One turning vector, and how many ticks it has turned:
The counts run from 0 to 288.
[ 11  -4  42  -8  14   8   1 -15  -7 -27   6  37   3 -21 -18  11 -19  37
  24   6   8  -4  10  -7 -24   0  20 -20   4  20  -9   3  -2   7   0  -8
   0  13  30 -18   6  -1 -37  -1  -5  -1   6  13 -16  -1 -18  -5   5  -3
   9 -17  13  47  14  11  11 -18  -5]
88
[ -2  -2  33  26  17   5 -20 -19 -12 -14   5  24  -4 -30  36   9   0  32
  27   0   3   6  13 -16 -13  15  10  15  -1  14  58 -12  -6  -6 -14  -5
 -13 -10  16  21  18  21   6 -11 -14  -7 -17  -7 -11   1  -2 -18   3  -3
  -3  -5   1  37  19  17   7 -15   1]
260
[ -7   3  36  19  21  14  -8   0   7 -10 -10  22  -3 -27  16  -2  10  32
  22  14   7 -11   6 -17  -7   5  20  18  -9  19  30 -22   7   9   9 -20
 -31 -11  38  23  11  24 -14   3   1 -15 -22   0 -22   0 -14 -16  -3   9
 -16  21   0  36  14  17  -3   1  -1]
40
[  2   2  26  -7   5   0  -5  -5   5 -18  -1  28  -5 -33 -10  27   7  17
  39  20  22 -22  11  -5 -19   8  22   6  19  26  14 -13  13   2 -12  -3
  -9 -11   7  11 -15  16 -21   8 -13 -18 -13  -5 -22 -17 -13  -4  16  -8
 -11 -21  13  38  37  16  -1 -15   8]
118
[ 11  -2  46  -4  19   4   5 -18 -18 -21   3  41   7 -24  -6   9 -18  39
  22   5   9  -3  13 -13 -16  -1  18 -17   1  16   0  -3  -5   5  -1 -14
   5   8  33 -11  16   9 -28  -7  -5   5   5  18  -8  -8 -17  -9  -5   2
   8  -6   2  56   2  25  15 -20 -11]
89
[ -7 -11  34  -5   9  -3   0  -9  -1 -36   2  25 -14 -15  -6   8   9  23
  25  10  22 -14  19  -9  -4 -17   5   5  -6  25  17 -13  12   9 -10 -12
 -15  -7  35   6  22  27 -12  -9   4 -20 -22   0 -22  15  -7  -2   5  13
 -11  24  -7  46  -6  32   5 -11  -8]
78
[ -2  -1  30  10   7  14  -4  -6   8 -19 -10  33  -3 -24   8   2 -11  42
  18  -1   0 -10   4 -13 -18   5  24   4 -14   8   5 -13   2   4  17 -24
 -26  14  48  -4  10   1 -22   3  -2 -13  -8   8 -29  -1 -22 -19   6  12
   3  29  -7  35   9   9  19   9  -8]
45
[ -1   6  14  16  10   6 -23  -9   3 -28  10  21 -13 -20  13  16  -3  35
  16  16 -21 -15  14  -9 -31  16   9   1   2   7  28   6  -1  -3  -4 -13
 -15  24  22  -9  -5  -4  -7   7  -1 -20  -5 -18 -44  17 -12   3  34 -16
   1 -31   5  15  33  -4  17 -18   5]
24
[  1  -8  32 -10  10   2   1 -10  10 -36   6  34   3 -28 -15  15  -9  46
  31  -2  16 -13  13  -4 -19 -20  21  -6   3  15 -12  -4  16   4   2  -9
 -11  14  26  -3  12  10 -31   2  -5  -5  -1   1 -28   8 -19   2   8   5
   4   8   6  44   0  23  13 -14 -11]
82
[  9   2  31  -1  -4  -5  -9  -2 -17 -13 -11  33 -14 -17  -3  14   8   3
  28  22  22 -22  17 -16 -17  21  19  13  -4  39  16 -13  -1  11 -20 -23
  -5 -17  24   1   3  30  -2  -4   3 -24 -17   3 -14 -12  -6 -13   0   3
  -6  -3   1  52  25  25   6  -2  -7]
236
[  8  -5  46   0  26  16  13 -17  -1 -19   4  35   7 -23 -14   5 -11  40
  35  -1  18  -2   8 -13 -21 -12  28 -11   8  14  -1  -4   9   4   3 -12
  -9   5  30   2  14  10 -34   4  -6   2   0  12 -10  -5 -16 -11  -3   3
   7   3  10  47   6  15  10 -16  -4]
202
[ -3   3  19  18  19  11 -22 -10   6 -29  14  20   1 -34  15  17  -1  43
  26   6 -14  -5   7  -5 -25  10  13   8   8   8  34  -6   2  -4  -1   3
 -24  11  16  10  -4   3 -20  10 -15  -5  -7 -13 -38   1 -18   2  24 -15
   0 -37  16  22  32  -7   2 -18   6]
144
[ -4   4  19  22  14  13 -17 -17   3 -20  12  31 -10 -41  34  22  -5  52
  30  -6 -13   0   8 -13 -26   9  10  -1   8   6  38  12  -1  -9  -3  -9
  -2  12   6  16  15   4 -10  -8 -12  -1   4  -2 -29   7 -10  -5  20  -7
   0 -15   7  26  24  13  23 -30   8]
139
[  6 -16  31  18  24  20   9  -1 -18  -8   3  26   2 -12   3  -6  -2  21
  16  36 -12 -18  12 -23 -27  11  10   8 -14  12  29  -3  -4  23  -2 -18
 -17  -3  33   0  -9   5 -11  -2   7  -2 -21 -11 -25  11 -11 -14  17   7
 -10 -12  11  22  29  -5   2 -31  22]
287
[ -1   1  27   1  12   2  -9  -5  13 -24   2  27  -8 -29   5  16  11  17
  29  15   6 -14   6 -14 -16  10  18  12  16  13  36 -26   4   3   5   3
 -34 -12  25  12  -4  18 -19  14  -3 -30 -23 -14 -26  -7  -8   3  23  -5
 -12  -8   7  19  39 -14  -6 -17  15]
36
[ -6 -10  31  18  24  11 -10 -16  -6 -34  16  14  -2 -13  16   0   0  41
  22  -7 -10   0  22 -13  -4 -11  15   9 -10   9  31  -9   1  -3  -9 -12
 -31   7  49   8  23  18 -16   3   0 -11 -17  -8 -23  21  -9  -8   5   1
   1  11  -9  32  -8  16   1 -11  -9]
184
[ -3  -6  29  22  14  12 -15 -17 -18 -35  16  14  -1 -20  17   9  -9  39
  31  -7  -3  -3  26  -8 -17  -3  11   3  -5  19  28  11   2  -5 -35 -12
   1  12  26   5  24  18 -10 -11  -3   5  -4  -1 -15  23  -6 -12   5   2
   9  -8   2  39  -6  32  19  -8 -20]
102
[ 11   3  20   5   0  16  -4 -18   1 -10   2  41  -2 -24  11  18 -11  32
  43  13   9 -18   8 -20 -31  31  36   3  12  20   8   4  -6  -4  -2 -24
  -4   6  16  -5  -5   1 -19   6 -12 -14  -5   5 -14 -13  -7 -16   9  -4
  11 -19   8  30  45   2  20 -13  17]
12
[  1  -8  28  11   8   0 -11 -25 -20 -35  21  28  -6 -11  12  12 -15  32
  31  -6   0   3  30 -18 -21  -3  18 -18   0  14  18   6 -13  -6 -25 -17
   5  15  30  -9  34  15 -13 -13  -2  -7  -4   3  -8  17  -4  -8   4  -3
  20  -8  -4  42  -4  24  24 -16 -11]
215
[  4   3  29  17   6  10 -10   0 -21  -6 -11  37  -9 -20  15   7  -5  28
  17  19   0 -17  11 -16 -19  24  18   4 -21  27  20   8  -2  10 -12 -35
  -2   1  31  -6  -1  13  -1 -16   0  -2   0  13 -16   2 -15 -22  -3  13
  -3   2   2  45  21  32  24   4  -1]
128
[  2   3  23   3  -6   9  -4 -11  12 -25  -1  38  -9 -26   2  26 -12  33
  50   5  23 -17   7 -10 -29  14  34   0  10  23  -1  11  13  -9 -15 -16
   0   4  10  -4   5   7 -16  -2 -13 -17  -4   4 -19 -13  -3 -13   4   5
  11   3   4  40  30  14  26   0  -3]
239
[  6   6  25 -10   5   4 -15   6  -4 -12 -10  29 -11 -37  -8  23   8  17
  18  32   8 -26   5  -7 -20  21  10   6   0  34  16 -14  14  13   0 -17
 -12  -6  23   5 -20  18 -13   4   0 -15 -11   3 -31  -9 -25   0  18  -7
 -14 -25  11  42  28  21  -4 -12   4]
4
[ 10   5  22  -2  -2   9  -2 -10  -5  -5  -4  38 -10 -20  -4  21  -3  20
  32  26  10 -23   6 -20 -30  33  27   6   9  25  14  -1  -8   8  -8 -23
  -6  -1  17 -10 -15   5 -12   1  -3 -17  -6   2 -19 -10 -11 -14  15   0
   4 -22   8  36  50  -3  12 -12  21]
11
[  8   5  22   2  13  11 -18  -9 -12 -24   6  33  -3 -23   6  25 -14  34
  21  19 -16  -9   9  -8 -38  19  13  -8   0  20  14  13  -7   0  -8  -4
  -1  25  14 -13  -5 -10 -10  -5  -5  -5   8  -8 -32   1 -14   4  24 -14
   5 -41  14  33  39   6  17 -22   1]
251
[  2   8  26  18  11  12  -2   1 -13 -15  -1  30  -9 -26  19  14  -5  43
  20   8 -10  -7  11 -10 -31  12   3  -3  -9  21  19  20   2   8  -9 -22
  -1  20  18   5  12   7  -3 -18   0   5  14  10 -29  11 -12 -13   5   9
  -5  -1   3  44  15  39  27 -12  -4]
247
[ -3 -12  41  15  35  16  -6 -20  -3 -36  17  21  16 -16   5  -3 -17  46
  21  -3 -15   8  10 -11 -22  -9  17  -9   4   4  22  -3  -3  -4  -1   3
 -18  14  33   0  17  -4 -28   8  -9   2 -13  -5 -21  10 -12  -5   9 -10
   5 -20  11  31  13 -10   5 -23  -8]
63
[ -2   0  30  10  18  11   6  -4   2 -14  -8  39  -7 -31  16   5   0  53
  10   7  -4 -10   1 -17 -20   0  10  -2 -13   7  13  -1   3  18  20 -23
 -20  11  35   3  15  -1 -20  -7   2  -1   5  10 -37  12 -22 -11   9  13
  -7  24   2  38   8  21  21 -18   5]
165
[  3   5  35  -2  10  -8 -16   5 -12 -26  -3  17  -7 -17  -7  14  10   9
  23  22   7 -19  14  -2 -12  10   8  10   0  35  32 -24  10   8 -14  -8
 -11 -12  28   6  -7  30 -10   1  -3 -19 -17   0 -16  -9 -14   4   9  -6
  -9 -26   7  51  12  27  -9  -4 -14]
230
[ -4  -6  43  -9  11  -5   7 -15  -5 -21   1  36 -15 -27  -8   7   5  30
  22  10  20  -4  16 -13  -4 -13   9 -11   2  18   9 -23   1   6   4 -16
 -12 -13  35   5  24  22 -22  -9  -1  -9 -13  16 -13   2 -11  -2   2  10
  -8  21  -6  52  -9  25   3 -20  -3]
197
[ -2  -5  42 -10  12  -3   2 -21   6 -30   5  39  -7 -32  -1  15  -6  44
  27  -3  18  -3  11 -10  -9 -10  17 -13   6  10   6 -17   0   0  10  -4
 -11  -1  36   2  20  16 -36   1  -3 -16 -13  13 -18  -3 -18  -3   5   0
   1  14  -8  43  -8  16   3 -19  -4]
196
[  6 -11  24  -1  14  15  11 -10   7  -8   3  39  -2 -28  -1  15  -2  33
  25  25   4 -17   4 -16 -31  10  15  -2   7  12  13   3   0  11  14 -11
 -16   1  20  -1  -3  -5 -28   5  -4  -8 -11   3 -28  -2 -12  -3  19   4
  -9  -4  10  27  41 -13   7 -35  28]
282
[  2 -16  38   6  18   2 -18 -26   3 -46  16  18  11 -11  -1   6 -14  35
  25  -3  -2   2  19  -7 -14  -6  29  -5   0   8  22 -16  -9 -12 -10   3
 -24   9  41 -16   9   2 -23  11  -9 -19 -24 -14 -12   7  -5  -4  11 -14
  14 -14   2  35  10 -13   3 -10 -13]
69
[ -2   5  21  12   5 -13 -26  -9 -11 -36   4  18 -13 -28  14  19   8  34
  17   5   4  -5  21  -1  -7   5  -1  -4  -7  25  36 -10   0  -4 -23  -4
  -4   1  28   5  13  28  -1 -18  -8  -9  -3   2 -19   9 -14  -4  13  -6
  -4 -12  -4  46  -5  40   6  -8 -20]
109
